One vector is turned by the same rotation once a step. Each row is the vector after some number of steps, and that number follows the row.
The counts run from 0 to 642.
[119 180 183 120 128 141 145 111 156 158  98 168 152 138 171  96 117 152
 101 118 116 154 172 115 156 190 169 107 162 145  76 159 104 125  87 135
 122 120 102 154 104 140 110 144  84 116 151  96 112 134 131 121  81 110
 165 105 108 132]
464
[145 153 133 109  71 129 133 135 128 185 146 101 110 170 152 121 144 163
 152  93 138 139 136 130 168 164  92 117 126 112  96 145 149 149  88  84
  65 116 131 134 110 126 138 118  97 167 155  85 139 168 168  82  97 143
 189 144 114 104]
445
[120 153 114 150  96 183 122 112 148 158 100  99 132 154 129 136 122 143
 115 138  79 144 114 141 152 130 115 106  99 138  75  81 153  95  95 135
 110 123 141  71 112 125 116 131  78 111 109 116 145 152 134 120 109  81
 167 119 165 102]
31
[133 150 116 109 129 133 148 106  90 149 124 159 141 128 112 159 148 117
 123 144 169  60 161 118 125 129 144 142 158 130 161 184  96 159 143 108
  89 123  77 187 150 111  96 104 175 123 137 125  86 127 148  99 161 141
 120 160 123  99]
43
[145  96 104 137 115 132 107  70 130 130 118  88 112  94 101 103  72  82
  81 129  95  54 137 125 161 151 121 110 144 152  82  85 128 144 166 167
 112 162  89 137 171 144 114 127 109  86 125 142  88 144 135 151 111 105
 153 118 155 129]
10
[117 104 159 143 171  92  98 169 153  99 148 170 104  99 134 121 151 126
 152 117  75 168 115 164 123 114 108  76 100 130 144 136 102 115 142 138
 149 110 150 164 133  81 160 168 116 109 138 108 124 111 131 149 106  65
 145 112 105 191]
354
[138 111 104 127 157 125 106 121 136 162 140 167 147 139 115 132 125 152
 119 120 150 146 135 139 144 133 109  88 130 119  77 132 103 122 137 185
 129  84 153 143 102 131 121 181  90  48 105 151  84  68 105 138 120  73
 157 132  81 114]
230
[123 102 116 143 143 126 106 143 128  82 133 173 122 117 138 161 131 114
 125 126  50 128 125 125 113 113 144 148 113 130 144 104 128 146 151 160
 160 119 174  73 120 112 146 160  92 133 171 109 166 168  95 170 141 141
 126 120 156 167]
159
[ 92 103 105 154 126 112 123  89 107  83  65 135  90 141 147 136  97 108
 118 139  77  81 121  98 157 136 165 154 143 139 169 118 119 144 158 113
 150 171 121 105 134 104 120 136 138 134 129 109 131 195 120 161 133 127
 119 121 188 139]
517
[150 138  88 103 120 175 142 121 138 180  98 121 148 147 115 139 157 122
 138 145 112  71 142 168 157 162 137 137 114 193  84 142  94 129 113 113
 104 139 105 120 137 134 107 114 137 122 144 111 122 167 175 121 138 162
 183 116 140 125]
620
[132 134 155 147 115 116 144 202  88 172 122 121 138 123 103  96 139 125
 112 120 177 153 127 168 108 127  92  97 108 109 160 123 178 182 101  99
 122 170 139  96 136 145 136 124  98 139 132 127 132 121 122 142 166 160
 121 196 104 105]
246
[112 176 106 109 170 124 147 125 170 133 105 148 139 143 159  82 110 161
 132 104 135 205 144 113 152 120 172  94 125 125 135  99 101 114 139 128
 145 143  91 118  96 121 131 164 102 118  99 113 129  92 125 118 125  99
 106  65  84 136]
106
[ 93 101 182 151 121 134 113  92 150  84 125 107 128 105 127 118  98 144
 101 137 105 143 100 121 125 146 146 125 174 101  79  78 165 107 108 133
 187 143 127 112 132 168 120 160 120 114 102 152 106 152 119 124  61 106
  79 120 140 105]
309
[105 127 153 151 170 129 117 153  86 119 121 192 150 149  99 143 168 127
  91 117  71  92 138 171 104 130 171 102 135 117 124 136 105 137 133 166
 132 109 156 131 133 112 161 165 136 103 127 112  64 107  54 140 134 136
 144 170 114 106]
458
[ 73 158 175 112 107 128 166 187 133 126 115  92 110 138  92 111 176  92
 127 143 152 138 109 173 132  94  79 107 144 133 189 164 177 162 113 111
 110 131 133 144 143 105 135 142 114 152 152 101 144 174 176 119 137 122
 106 180 150 105]
605
[ 72 166 158 142 174 118 168  91 106 110 131 135 136  69 141 135  88  76
  85 158 105 121 118 126 123  78 135  85 149 156 108 107 118 107 161 199
  98 143 103 116 120 129 137 136 127 109 129 146 101 126 114 141 103 104
 112 139 165 125]
433
[117  94 164 148 124 149 112 163  73 112 124 131 124 149 112 167 147 162
 149 122 124 124 107 151  64 127 105 127 122 113 103 140 125 115  99 101
 137 108 171 134 103 125 140  96 170 164 139 156  79 154 116 162 114 173
 124 214 129 110]
477
[ 94 148  73 113 165 144 127 146 147 103 127 154 142 140 146 136 138 158
 122 116 109 134 155 126 116 150 192 152 160 113 170 147 108 146 133  98
  94 112  85 107  97 130 151 131 151 187 127  80 132 133  87 133 182 186
 105  78 108 116]
108
[133  86  90  90 150 122  99 127 132 115 163 122  97 100 125 163  84 127
 135 126 122  70  94 156 130 103  99 102  95 144  98 120 108 128 147 119
  73  96 113 139 154  66 131  71 163 109 138 148  84 116 154 151 126  94
 113 141 113 148]
198
[132 123 194 103 111 155 144 182 117 141 143 114 120 119 105 138 194 113
 141 147 136 135 143 146 108 128 112 120 118 134 147 192 106 139 114 139
 129 107 151 180 170 116 109 108 126 156 166 133 137 147 198 114 101 104
 149 124 124 134]
376
[127  90 119  96 121 137  88 139 132  97 183 103 135 134 122 177 138 142
 142 147  88 120 106 129  78 150 165 121 163 112 128 126 121  88 134  94
 120  59 112 172 158 136 122  88 183 187 129  79 115 134  96 123 109 159
 118 121 161 142]
532
[153 134 144 143 140 125 100 124 103 142 162  72 125 108 172 141 110 168
 106  97  95 103 122 121 123 116  73 201 101 122  94 131 125 147 128 159
 106 110 166  86  87 107 138 137  41  97 168 178 122 127 102 138 118 119
 166 123 122 110]
418
[165 104 144 112 147 103 110 150 162 136 171 126 130 115 128 104 102 149
 152 100 132 171 126 124 109 154 125  85 108 125 126 111 115  96 132  87
 136 100  99 194 157 116 132 115 137 150 101 112 124  77 128 103  79 112
 134  90  78 147]
529
[103  76  87 141 139 103 121  51 105  88 102 170  81 149 146 164 125 111
 132 105 117 117 144  89 103 112 180 105 143 113 129 111 110 110 173 131
 137 112 141 138 113 141 143 137 183 135 117 111 106 158 115 170 150 141
  84 112 157 164]
512
[ 99 160  97 100  82 163 132 101 128 163 113  75 169 220 128 161 174 147
 151 145 164 144 108 105 127 116 119 103 150 124 112 114 145  70 116 138
  98  83 137 140 125 164 117 157 120 134 115  76 149 136 122 103 116 108
 154 130 127 104]
256
[114 155 123 110 124 134 147 144 158  88  80 125 170 157 153 118 120 153
 155 185 129 146  81 128 139 119 100 116  99 184 170 137 123  89 118 102
 149 161 128 143 131 102 113 140 174 156 135 134 175 125 180 113 120  82
 137 147 127 190]
326
[ 51 178 133 115 181 134 173 135 136 137  72 117 134 170 127 112 146 121
 140 154 150 166 128 126 144 112 139 137 138 143 216 124 123  99 150 140
 144 138 101 149 110 103 111 173 137 122 114 125 102  87 126 117 143  65
  88  94 127 116]
102
[141  92 117 122 142 147 101 164 177 131 132 107 165 122 119  93 139 161
 118 111 112 181 146 132 110 160 137 132 127 129 114 106 112 107 118 141
 161  97 115 131 130 162 143 153  75 138 112 118 146  85 117 150 106 119
 134  72  69 140]
335
[110 115 121  92 152 129 114 124 148  81 116 198 126 164 149 165 173 146
 181 109 106 160 142 116  99 107 166 125 130 119 145 182  86  84 123 125
 130  71 161 160 100 120 124 128 167 141 158 131 120 126 131 122 131 119
 108  75 118 166]
128
[157 134 117 144 124 121 104  60  94 133 138 115 127 155 182 154 101 168
 147 132 154  91 131  67 137 132  96 171 133 152  95 140  97 109 138 100
 128 110 146 141  73 132  93 117 118 102 153 180 106 140 136 104 114  91
 146 130 151 120]
64
[124  68 119  80 133 148 113 126 122 115 126 123 121 106 129 140 167 119
 118 129 159 115 170 114  99 141 149 150 146 154 111 159  78 132 139 142
 160 110 129 120 137 175 118 128 120 135 157 162  94 172 190 147 127 114
 107  54  81 125]
566
[131 130  39  69 148 149  97 117 153 146 145 135 137 168 137 168 145 137
 144 108 121 106 144 135 114 133 139 142 108 153  71 134  96 123 134 135
  74  62 134 104  98 115 152 118 143 112 141 130 104 125 117 138 145 128
 166  98 118 128]
616
[134 169 191  79 163 144 177 187 117 166 153 153 157 108 133 125 137 123
 138 127 196 177 141 155  87 110 108 127 101 129 136 164 112 126 112 138
 106 128 131 121 111 118 121 117 123 130 131 157 111  96 157 126 127 132
 126 150  89 121]
630
[165 112 103 158  76 148 104 112 134 164  92  71 127 123  92 109 109  90
  84 154  90  66 135 142 163 162 125 117 121 153 127  88 132 155 135 158
 107 186 114 130 182 168 126 140  97  98 124 113 127 132 139 128 114 152
 157 136 162 121]
11
[163 164 150 132 110 153 132 139 131 185 154 181 152 111 102 116 163 108
  88 133 124 152 187 115 136 135 163 121 119 121 123 124 125 137 111 196
 135 117 146 120 133 148 121 145  60 112 130 103 167 118 110 140 113 144
 146  76 132 106]
210
[163  99  87 166 108  79 114  95  80 140 155 104 105 134 168 133 114 138
 125  95 142 120 137  98  98 116 138 153 128  93  99  90 154 136 156  81
 109 143 128 110  91 150 161  96 151 136 135 129 116 142  73 140 150 191
  93 125 166 109]
89
[117 126 128 128 117 124 108 139 115 101 153 192 164  96 139 151 127 104
  97 131  96 128 130 125 114  95 159  73 160 140  85 146 140 130 133 173
 104  86 157 108 132 145 144 110 122 150 163  86 136 172 126 128 114 166
 142 147 112 170]
408
[148 137 125 120 129 130 168 132 123 136 125 136 133 147 126 131  87 153
 145 109 205 138 137 134 126 131 136 162 124 108 144 111 157 152  99  73
  91 180 105  93 106 124 133  74 140 155 108 145 157 129 122 136 148 196
  84 175 139  72]
471
[120 127  66 107 142 155  78 122 103 128 143 158 176 152 129 182 159 142
  94 138 116  57 148 137 106 140 164 139 163 128  89 178  83 111 136 169
 106  66 133 127 109 163 114 137 126 118 153  95  96 117 104 118 152 130
 157 124 111 125]
233
[119  65  69 111 154 140 107 117 136  91 119  88 119  98 114 155 109 130
 123 112 125  48 114 154 159 134 127 170 135 148  98 129 107 170 144 111
 102 135 117  97 160 118 126 101 136 102 144 156  91 160 180 143 144 130
 104 139 106 116]
392
[134 136 102 121 138 130 105 130 152 103 141 169 139 123 176 136 118 159
  95  90  76 148 138 111 110 155 177 135 152 116 101 137  92 147 136  92
 103  80 100 108  95 122 166 116 146 173 151  84 133 122  82 129 155 168
 135  72 108 157]
109
[144 127 112 111 147 167 118 149 174  81 173 103 189 114 117 169 108 140
 164 186 134 138  76 145  96  94 134 130 115 179 160 123 129  77 102 117
 123 106 109 121 139  79  90  67 145 155 124 166 152  90 137 120 130 108
 105 130 157 138]
556
